In the data rows, 128 means zero.
Each row has a hidden score. How much does it go up from the first row of each pair to the second? 10 means little or no change, 20 a big rise and 0 a big fall. The score is a weighted sum of the row's numbers plus the product of two more (or one squared), each taken from its middle value.
[174 109  91 157 148 150 164  92 162 128 133 112 164  95 173 181  91 130 161 102 129]
[139  88 123  95  69  72 107 147 142 121 137 108 162 123 138 105 154 134  85 175 136] 9
[154 129  93 104  95 134 100 153 129 112 164 106 123 135 120 106 170 119 105 147 147]
[139 173 115 158 134 153 149 109 132 147 114 159 114  88 117 149 122 109 151 207 114] 11
[147 149 173 141 193 124 175  88  25 119 175 241 167  60  99 142  87 131 174  64  97]
[151 121 101  99  93 121 110 170 145 121 165 159 125 163 141 104 199 102 108 140 119] 16
[125 110 111 131 137 149 144 150 129 107 121  86  94 120 123 142 113 142 119 140 141]
[115 119 101  99 139  98 113 168 144 120 173 109 125 156 158 156 167 123  88 161 128] 6
[123 147  89 158 139 138 142  98 151 154 106 117  92 136  96 135 135 163 128 106 114]
[132 114 119 185 134 142 143 122 103  96 118 114  74 113 136 124 108 126 163 136 176] 5
[129 144 121 118 133 104 122 169 127 115 185 103 141 158 198 148 165 108  75 153 117]
[136 130 124 114 101 158 122 133 122 168 116  69 137 158 159 131 110 143 138 100 116] 14
[ 96 183 106 148 165 153 165  93 119 163  99 136 151  92 108 142  80  93 133 116 110]
[174 118 182 192 178 117 183  86 147  98  86 145 139  74 135 174 100 117 182 139 133] 9
[131 107 115 128 105  96  86 146 121 143 138 108 130 137 126 132 137 134 100 180 126]
[175  96 137 134 149 168 180  74 166 155 105 116 132  59 157 190  87 140 176  71 100] 15
[123  96  96  70  86  89  83 154 153 113 154  96 138 170 128 117 149 118  99 147 103]
[128 123 114  79 118  68 130 171 132 134 189  62 161 166 146 169 183 112  53 151 131] 9
[104 147 123  87 125 166 142 123 147 106  93 106 123 142 102 118 117 146 128 131 104]
[ 91 173 115 114  90 153 142 170 100 134 134  96 113 153 129 157 151 104 125  93 132] 4
[170 108 173 158 178 186 217  90  67 121 138 212 167  58 100 139  39 111 199  50  70]
[144  70 127  58  70  72  87 166 125 131 200 213 140 135 174  87 182 143  63 158 131] 12
[105 121 149  67  98 117  80 149 135 106 128 114 100 157 115  88 151 135 115 104 136]
[ 93 161  94 155 156 183 179 117 125 164 143 100 113 109 155 181  95 105 115 112 144] 10
[103 140  69 115  74 167 122 224 129 129 123  77 141 162 116 135 131 112 136  86 121]
[142  78 136 109  89 110  83 122 135  95 152 114  99 120 138 105 152 139  83 196 105] 11
[139 119 110  99 115 127 110 161 166 104 153 108 142 146 120 142 150 136  91 151 131]
[134  98 120 135 134 173 162  95 150 130  99 109 121 117 134 146 110 122 176  87  90] 13
[112 138 128 107 108  96 121 181 154 119 201 116 175 146 154 146 178 176  68 143 127]
[124 121 110 111  80 107 104 161 160 114 149 122 132 163 166  97 177 107 111 156 128] 10
[149 131 118  68  78 108  77 169 169  99 138 141 129 150 122 168 150 121 109 141 132]
[ 98 113 169 121 131  95 114  88 128 140 106 132 111 117 124 103 139 157 136 150 133] 12
[116 131 134  71 114 170  99 133 193 111 138 123 107  97  99 114 142 156  86  41 162]
[173 143 111  65 122  81 172 164 124 140 198 133 140 183 160 133 178 128  63 154 116] 14
[140 148 128  88 132  91 106 154 161 113 186 157 153 149 121 137 173 122  70 137 144]
[195 133 168 148 182 205 208  73  95  83 145 204 166  88 102 168  42 118 200  52  68] 9
[153 103 153 103  96  83 128 155 142 104 154 134 122 165 132 103 176 103 130 155  95]
[ 89 150 146 147 176 163 148  91  66 125 110 143 125 111 124 134 127  94 118  92 122] 9
[142 145 150 189 162 112 140  98 126 149  96 167 125  94 127 144 105 137 143 139 100]
[ 66 130 119 167 125 143 167 104 105 153 130 108  92 133 114 160 104 125 160 147 161] 11
[136 113 143 134  86 152 115 133  92 146 109 116 143 156 116 126 130 127 132 117 101]
[105 100 126 154 109 104  73 137 137 137 100 110 108 123 121 108 125 143  97 110 133] 9
[134 151 116  98 134  91  95 168 132 143 203 123 144 174 134 123 194 124  78 208 137]
[143 160  51 116  64 133 108 179 134 108 161 101 123 149 146 120 156 110 113 139 115] 10
[ 84 127 172 126 156  53 151 126 138 141 123 154  88  98 142 113 138 133 112 150 162]
[109 171  78 102  88 175 115 169 163 110 138 108 135 178 131 126 152  93 124 135 126] 11
[186 103 146  60  71  74  98 255 159 141 162 182  91 109 145  97 184 125  87 165 149]
[122 149 111 128 136 139 135  86 124 167 144 169  96  90 138 140 130 157 145 121 176] 12
[159 104 124 101  99  86  76 164 155 104 147 131 125 153 138  79 167 125 120 171 143]
[160 117 118  84 130  75 125 193 133 144 193 148 137 164 143 143 190 105  62 155 129] 10
[133 128  97 102 101 170 114 164 141 124 151 137 125 192 145 132 183 133 113 171 130]
[161 101  91  81  93 123  81 162 172 131 137 125 116 175 174 118 181 141 105 134 117] 9
[105 129 150 152  99 105 133 121 150 111 102 125 119 134 120  82 148 127 157 125 141]
[102 123 156 103 136 150 137 138 121  80 114  78 144 161  87  84 109 114 123 121 207] 11
[163 109 141 151 168 125 186  75 207 101  92 118 128  69 136 190  75 120 141 120 111]
[157 101 133 171 149 160 139  78 120 181 133 151  95 116 140 142  85  80 144 105 122] 10
[155 107 184 135 200 143 131 104  45  93 160 224 169  74  85  87  63  87 188 135 119]
[104 162 159 164 157 157 166  98 132 186 103 157 127 112 135 148 102 128 141 147  95] 14
[114 117 165 176 124 140 113 147 112 109  65  69 154 153 121  85 116 141 133 107 165]
[105 138  76 130 108 171  54 131 139 155 126 131 103 142 144 109 123 156 134 119 112] 13
[147 138 100 110 104 139 109 163 183 128 130 136 140 161 117 111 174 124 114 114 132]
[134 137 101 128  86 116  79 176 159 103 145 139 114 158 164  90 170 126 110 155 119] 9
[161 111 153 132 109 145 113 108 107 127 119 159 126 150 142  58 117 141 122 100 164]
[146  87 105  96 150  68  99 178 130 125 182 129 165 196 165 151 173 135  81 190 142] 12
[160 117 115  86  74 104  83 174 130 104 169 143 126 144 137  72 171 147  95 148 154]
[175 100 167 183 167 119 143  73 150 128  78 144 136 110 147 160  90 135 154  90 127] 12
[147 118 108 123  44 117  98 161 118 126 130 148  94 147 143  98 173 110 102 157 118]
[169  65 172 145 148  79 148 143 125  97 135 130 145  83 169 201 134 101 153 118 109] 5
[145 108 176 151 160 152 153 108  40  96 194 241 153  64  94 120  76  94 197  80 112]
[123 115  75  98  77 193 104 143 158  94 131  82 167 163  91 120 123 144 125 177  90] 18
[119 115 100 142 177 121 140  89 122 159 115 124 106 114 142 119 115 140 143 133 154]
[ 92  94  98 128 126 108 100 139 160 102 134 113 125 134  90  91 116 145 130 229 115] 8
[ 83 158 193 173  50 134 162  98 105 165  89 127 108 153  94 123 101 150 154 112 154]
[159 103 137 144  88 121 108 123 103 138 113 109 120 171 121  95 125 116 118 117 124] 11
[161  91 124 116  88  85  75 169 146 134 166 162 125 157 111 112 163 118  98 141 114]
[121 225 165 148 100  94 115 112 126 176 113 132 126 159 126  88 148 150 123 144 119] 11
[174  93 209 128 181 119 165 115  23 136 163 231 164  64 104 119  75 153 162 128  97]
[149 105 111 126  97 110  95 174 144  89 119 116 157 143 132  73 138 125 110 231 139] 13
[ 90 131 100 149 130 155 112 119  89 101  78  65 138 162 149 109 120 156 138  99 155]
[ 81 147 180 159 176 147 154 123 128 167  84 100 141 115  69 132 114 186 152 132 126] 12
[101 136  81 109 111 136  93 144 148 105 128  94 141 165 119 137 142 126 100 156 117]
[146 171 115 192 139 122 147 113 129 106 166 143  69  97 123 139 113 112 157 182 106] 12
[144 111 189 140 204 132 143 118  45  50 127 225 170  78  98  92  69 112 182 101  90]
[ 89 121 144 141 136 114 170 104 142 138  95  99 139 127  81 126 127 165 138 116 102] 19
[150 142 155 163 171 137 143  60 127 161 121 161 126  97 153 173 103 152 172 108 106]
[122 140 150 165 191  75 124 114 107 139 130 172 148  98 196 127 130 120 125 173 143] 8
[ 95 144  92 171 146 173 180  87 122 177 128 108 104  90  84 156  97 147 127 132 192]
[155  99 108 132  75 123  89 160 128 110 115 110 129 132 122  86 129 111 125 185 150] 9
[180 140 142 176 139 152 164 104 150 157 106 122 124 116 159 180 103  66 172  90 117]
[108  96 130 131 104 133 113 134  97 137  81  99 127 136  90 110 122 140 134 123 125] 10
[123 168 103 175 154 175 145  69 102 162 120 127 141 129 119 160 114 100 179 127 102]
[129  89 112 107 111 112 127 156  63 134 153 126 118 175 127 103 107 100  70 182 111] 9
[ 91 155 138 166 131 160 122 129 117 114  83  74 129 162 110 110 100  81 143 107 189]
[117 169 142  90 125 113 126 169 121 128 178 152 169 162 142 158 174 120  69 154 118] 11
[223 121 117  79 118  84 106 164 133 128 239 149 139 162 138 125 188 131  45 137 132]
[210 129 111 100 126  67  98 166 114 114 184 110 149 159 153 135 163 122  75 137 138] 8
[121 112 173 160 133  99 107  96 111 153 115 119 120 105 130 120 119 147 136 135 188]
[138 129 101 106 133  81 114 165 150 140 185 127 161 177 133 144 181  99  68 184 139] 11
[ 42 142  29  89  88 213 115 147 153 102 124  72 170 174  51 117 120 163 122 159 113]
[158 138 110 110  45 117  78 157 150  95 145 128 132 141 147  62 151 100 124 150 141] 7
[131  98 121 138 136 106 162 126 109 174 124 126 135 107 122 160 111 156 147 116 128]
[132 134 116  93 128  82 112  96 127 199 145 148 129 157 139 114 163 148 100 139 128] 18
[135  97 110 139  80 125 123 128 110 158 102  88 136 160 127  82 121 126 133 144 134]
[ 66 166 180 148 182  92 140  95 101 118 125 144 116 114 133 147 110  91 124  99 173] 10
[140 155 116 143 148 105 157 122  94 181 107 178 126 108 142 150 100 204 125 105 163]
[145 174 151 173 128  79 127  93 116 107  89 167  96  34 131 122 104 143 150 140  94] 12
[123 120 119 165 120 148 155 109 127 135  91 153  77 127 122  97 100 120 161 129 144]
[117  94 141 100 102 127 101 142 116 124 158 103 134 112 126 126 125 151  93 164 154] 7
[140 121  89 154 135 152 131  98 114 149 130 141  92 122  82 146 115 155 137 167 163]
[139  89 151 121  79  68  82 153 172  74 164 135 133 166 156  82 167 134  87 158 140] 8
[161 109 132 122  81  94  89 145 146 104 138 128 143 160 142  98 177  97 108 169 125]
[150 117 196 130 165 148 147 109 109  73 127 206 170  80 103 104  90 103 169  54  96] 7
[104 126 132 113 123 163 139 110 112 136 102  99 137 160 113 160 104 167 126 116 130]
[ 49 152 142 138 144 111 149 125 154 157  72  78 125 122  80 160 129 149 143 163 123] 7
[125 106 138 117 139 104  99 127 129 107 131 130 108 139 128 115 167 129 101 119 134]
[141 109 147 148 155 133 163  93  94 173 113 147  83 128 172 151 107 120 143 114 122] 14
[ 89 159 182 129 136 116 148 118 139 153 104 101 107 130 117 142 120 149 138 122 134]
[173 131 101 217 177 179 196  84 157 140  98 152 150 112 139 217  75 120 169 133  95] 12
[142 113 171 160 141 131 195 119  63 131 144 185 166  60  59 106  75 118 210  81 111]
[ 77 194 123 123 173 160 146  90 124 104  97  92 137 109 128 174 100 135 118 123 130] 13
[157 148 130 155 145 135 170  84 133 156 125 151 143 109 148 173 116 140 161  74 125]
[126 141 112 108 103 164  82 145  86 112 151 108 122 183 125 126 166 100 112 144 139] 11
[134  64 144 183 151 121 148 104 126 134  94  97  88 109 125 116 103 129 161 134 181]
[135 186 105 144 118 137 142 105 150 151  92 164 154 100 145 137 131 121 163 159  99] 10
[ 96 149 127 108 153 149 149  99 134 146 129 129 131 113 104 116 140 182 146 139 121]
[110 138 110 108 129 138 101 123 140 108 127 132 120 150 113 111 151 127 101 122 133] 9
[102 179 120 170 175 173 185  66 153 166  86 108  84 130 101 171  96 163 182 101 207]
[147  86  99  85 116  89  86 126 144 104 163  95 143 134 104  50 142  99  57 183 131] 3
[151 113 131 165 101 147 140 135 103 152 115 137  96 109 125 255  97 151 157  92 154]
[180  95 200 162 149 102 189 103  53 128 139 241 151  95  95  99  57 132 181  75 108] 11
[ 99 129 121 128 123 138 129 143 167 114 100 143 111 137  89 127 138 119 160 132 122]
[108 108 138 125 124 136 117  80 133 173 125 119  96 125 112 132 115 174 136 105 137] 13
[112 110 168 141 139  92 116 140  84 130 101 110 168 130 121 106 120 129 117 141 179]
[ 77 154  93 140 129 213  88 147 140 103 117  96 142 148  82 109 110 137 122  89 113] 11
[136 158  80 104  98 178 115 176 189  90 120  98 128 153 150 133 170 126 136 142 181]
[109 166  96  92 140 184 139 151 152 100 140  76 190 134 114  98 133 131  78 165 110] 13
[185  92 193 162 150 103 170 136  52  80 124 220 172  64 102 131  53 141 191 123  56]
[112  57 151 159 135  93 142 120 114 102 119 131 123  73 151 113 109 136 127 176 160] 6
[150  80 139 176 183 178 179 109 156 136 123 134 150 115  90 213  88 130 164  51 108]
[159 153 134 156 150 145 165  77 128 158 125 156 112  98 146 173  92 139 171  81 111] 10
[143 143 181 181 172 149 186  73 139 122  95 156 165  83 165 202  81 142 176 124  87]
[120 108 187 172 144  89 155 115 120 120 110 145 158  97 159 177 150 111 174 130 131] 8
[121 183  44  94 107 174 113 201 173 107 135 104 134 149 122 110 159 117 127 164 125]
[172  90 143 159 169  90 139 115 143 109 140 124 130  81 182 178 120 117 149 114 147] 7
[142 145 127 168 137  77 132 125 108 130 113 154 132  80 157 151 128 105 151 154 114]
[144 113 173 125 184 141 165 114  35 134 143 215 162  83 102 146  79 131 158  84  45] 13
[121 132 117 152 113 128 105 114 108 168 126 119 140 162 150 118 112 139 102 114 128]
[ 96 118 158 160 112 165 117 128 107 112  76 125  87 156  95  98  92 133 126 119 156] 9
[107 102 152 164 130 117 139 116  86  93 113 102 137  86 125 136   0 110 139 122 175]
[ 43 156 183 160 159 113 159 117 124 161  72 123 135 122  93 137 115 174 147 112 162] 15
[124 109 137 155 151 122 131 100 105 136 127 137  77  94 109 109  99 143 160 122 141]
[163 103 162 150 139 121 175  85 120 107 109  90 153  68 126 171  62 117 152 127 136] 11
[ 82 121 125 136 102 114 150 124 118 155 111 134 102 119 109 138 128 171 131 153 108]
[ 84 141 153 112 167 129 161 115 106 160  56 127 166 126  77 121 111 176 144 117 148] 11
[198  84 122 151 166 150 162  96 121 119 105 101 126  91 153 182  93 139 154 128 101]
[141  99 114  96  68 125  87 170 150 137 159 105 111 145 136 108 135 138  93 123 129] 8
[113 160 106 121 102 155 113 119 120 165 105  94 143 164 119 142 163 154 131 100 107]
[117 102 127 109 114 113 114 122 137 102 113 133 164 161 124 135 135 130 110 121 148] 13
[118 134  98 114 143 146 145 154 156 120 137 140 100 167 156 106 152 136  98  91 130]
[160 128 118  83 133  73  96 164 179 117 180 139 165 145 159 152 205  99  68 155 122] 8
[179 148 165 166 164 165 183  97 151 121  94 148  98  71 144 176  79 138 189  95  95]
[146 132 112 100 138  88 105 173 135 139 195 133 151 203 168 155 196 112  77 182 138] 12
[132 152  82 130 118 164 104 178 162 118 210  98 134 145 139 136 162 115 108 147 144]
[ 88 136 183 156 124 149 116 130  91 124  70  76 141 143 101  99 130 130 147 105 155] 9
[114 159 130 183 226 109 127 104 139 142 115 153 108 111 158 155  91 118 151 121 117]
[134 135 112  62 127  95  89 164 141 136 206 125 141 178 172 134 192 134  72 162 129] 13
[ 91 129 145 115 134 157  90 132 157  98  97  89 137 134  92  89 109 130 107  39 122]
[152 111 144 102  76  99 104 153 149 101 147 139 126 143 130  93 158 135  99 156 129] 11
[126 129 149 150 136  97 136 104 133 157 125 122 104 106 156 115 137 146 137 112 149]
[ 90 170 138  97  88 114 159 129 136 157 131 106 117 148 100 113 143 150 171 123 133] 10
[105 152  96 118  83 179 116 126 107 102 111 101 143 162 115 134 121 145 133 103 118]
[166 159 120 177 157 173 191  48 157 120 100 155 119  81  65 209  86 110 190 114  83] 11
[100 149  19 108  93 183 116 173 160  93 132  74 158 139  94 120 118 114 129 136  84]
[150 128 160 158 144 118 129 109 116 134 139 188 104  74 145 105 119 102 161 173 125] 5
[140 136 131 115  89  95  99 184 185 110 154 142 116 133 151 102 163 123 112  95 125]
[127 141 153 122  95 207 162 150 117 165 118  68 138 138 165 125 130 120 107 108 157] 14
[138 106 107  93  86 160  98 134 148 112 151 100 130 156  89 176 114 123 108 148  92]
[123 138  76 109  85 145  86 136 140 113 137 135 117 161 112 127 177  76 118 148 138] 13
[128 158 121 102 134 106 108 182 160  93 178 136 146 146 162 159 180  41  85 161 136]
[171 112 114 132  77  65  89 164 154 116 152 153 114 160 100  89 177 125 116 176 132] 10
[124 107 119 117  94 101  95 152 144  98  48  86 124 122 128  80 134 103 121 182 118]
[100 113 112 118 119 114 131 121 124 147 106  95 154 127  96 108 121 135  96 116 129] 9
[ 96 148 147 139 136 164 118 115 103 137  89  81 159 154 106 122 132 141 116  98 137]
[157 109  96 102 108  71  96 140 143 152 197 142 144 151 172 128 181 148  64 142 122] 11
[129 134  78  53  88 176 114 141 131  96 143 109 151 163 129 131 138  96 129 159 114]
[106 144  91  95 153 106 127 169 143 114 191 146 139 151 118 165 182 119  72 140 128] 7
[139 144 114  91 157 101 136 155 220 131 200 159 138 158 162 143 107 104  72 167 107]
[142 171 107 196 147 177 144 103 136 184 117 156 115 112 110 169 111 136 137 133  89] 8
[110 125 159 145 115 144 133 132 170 185 110 137  89 126 113  85 112 152 131 121 122]
[147 138 103 156 153 148 204  82 149 141 134 135 151 103 169 218  87 125 154  59 108] 5
[100 138 104 111 106 168 127 145 111 134 125 106 150 153 115 127 117  96 129  84 104]
[123  99 169 128  81 114  88 141 110 131  89  99 113 127 136  84 102 129 136 141 129] 12
[123 115 129 114 111 116 123 113  71 153 123  98 117 149 117 134 130 135 121 140 114]
[194 106 121 141 124 138 161  86 143 120 127 104 132  78 138 141  98 153 155 129 123] 16
[178 107 136 155 224 127 171  96 140 103 111 100 177  88 138 195  96 125 169 137 134]
[198  60 125 142 115 109 164  77 134 134 118 121 143  77 160 161  88 132 163 111 126] 13
[150 187  99 213 162 162 192  87 116 137 103 143 111  94 132 161 102 126 170 123 106]
[135 105 104  55  83 159 113 156 153  90 119  74 149 148 130  93 141  96 125 168  92] 11
[ 62 159 119 113 122 124 124  96 165 152 112 121 139 133 100 114 123 152 140 122 176]
[ 97 108 174 144 146  92 146 121 105 177 124 127 123 126 142 110 160 160 127 135 162] 4
[ 81 152 144 139 171 139 174 108 130 155  80 120 132 122 100 152 108 171 155 104 123]
[ 90 150 116 183 137 156 135 139  96 153 106  92 154 167 109 106 132 149 127 129 128] 9
[ 95 128 105  87  97 150 117 131 125 130 141  79 139 138 132 147 129 137  93 175 106]
[111 135  82  97  93 156  98 172 145  93 160 140 127 159 133 132 169  97  91 144 137] 8
[123 113 139 115 119 116  79 133 176  13 113 123 113 141 122  67 136 109 119 127 131]
[126 137 173 174 164  95 150 103 119 137  85 126 136  85 102 130  88 114 147 161 124] 10
[158  94 169  80 153 120 152 126  20  97 174 221 186  82  96 128 117  85 146 111  91]
[155 100  97  99  69 143  92 157 148 137 170 130  98 168 166 115 179 112  99 130 115] 17
[155 105 136  86  92  45  68 160 153 126 164 153 114 152 162  93 174  84 104 189 134]
[156 113 169  88 126 167 153  92  47 125 152 220 158  72  96 136  99 100 169  59  66] 6
[136 125 141 117 108 136 111 125  89 163 126  95 124 125 138 143 126 118 107 111 145]
[152 122 139  92 116  88 116 148 148 141 168 158 177 175 154 160 190 116  65 161 136] 19
[ 98 165 130 140 153 145 163 136 121 174 104 110 132 148  66  92 120 158 154 126 123]
[ 95 143 127 178 148 160 184  94  88 156  95 150  49 122 116 129 111 144 170 106 163] 9
[148 131 112 155 148  59 122 118  75 152 149 113 102 112 143 143 116 107 135 116 189]
[162 165 113  90 120  53  87 161 113 159 213 134 147 155 179 140 180 127  99 151 140] 14
[121 116 102  97 126 127 111 121 136 140 135 113  88 161 129 125 131 131 104 114 121]
[126 114 105 100 137 142 104 123 167 104 130 112 109 134 136 108 131 120 113 130 116] 9
[118 108 103  98  76 157 113 135 147 109 112 115 128 141  80 117 125 148 113 111 123]
[111 107 167 166 165 132 112 109 108  99 117 101 132 126 116 117 130 164  98 122 137] 8
[135 151 155 163 151 134 154  98 136 140  92 149 114  77 125 158  89 148 140 162 112]
[136 154 109 127  77 166 105 168 150  82 155 122  98 165 127 106 165 109 122 150 127] 9
[132 181 107 113  99 154 102 173 173  96 185 125 123 170 125 121 179  98 108 125 122]
[160 108 111 103  75 107  95 175 160  74 136 133  95 166 108  89 171  31 114 140 150] 9
[144 166 118 166 148  79 153 106 116 122 144 152 116  73 180 140 140 103 128 180 122]
[117  97 133  99 121 132  96 143 147 140 110 145 122 116 106  82 105 124 108 123 111] 14
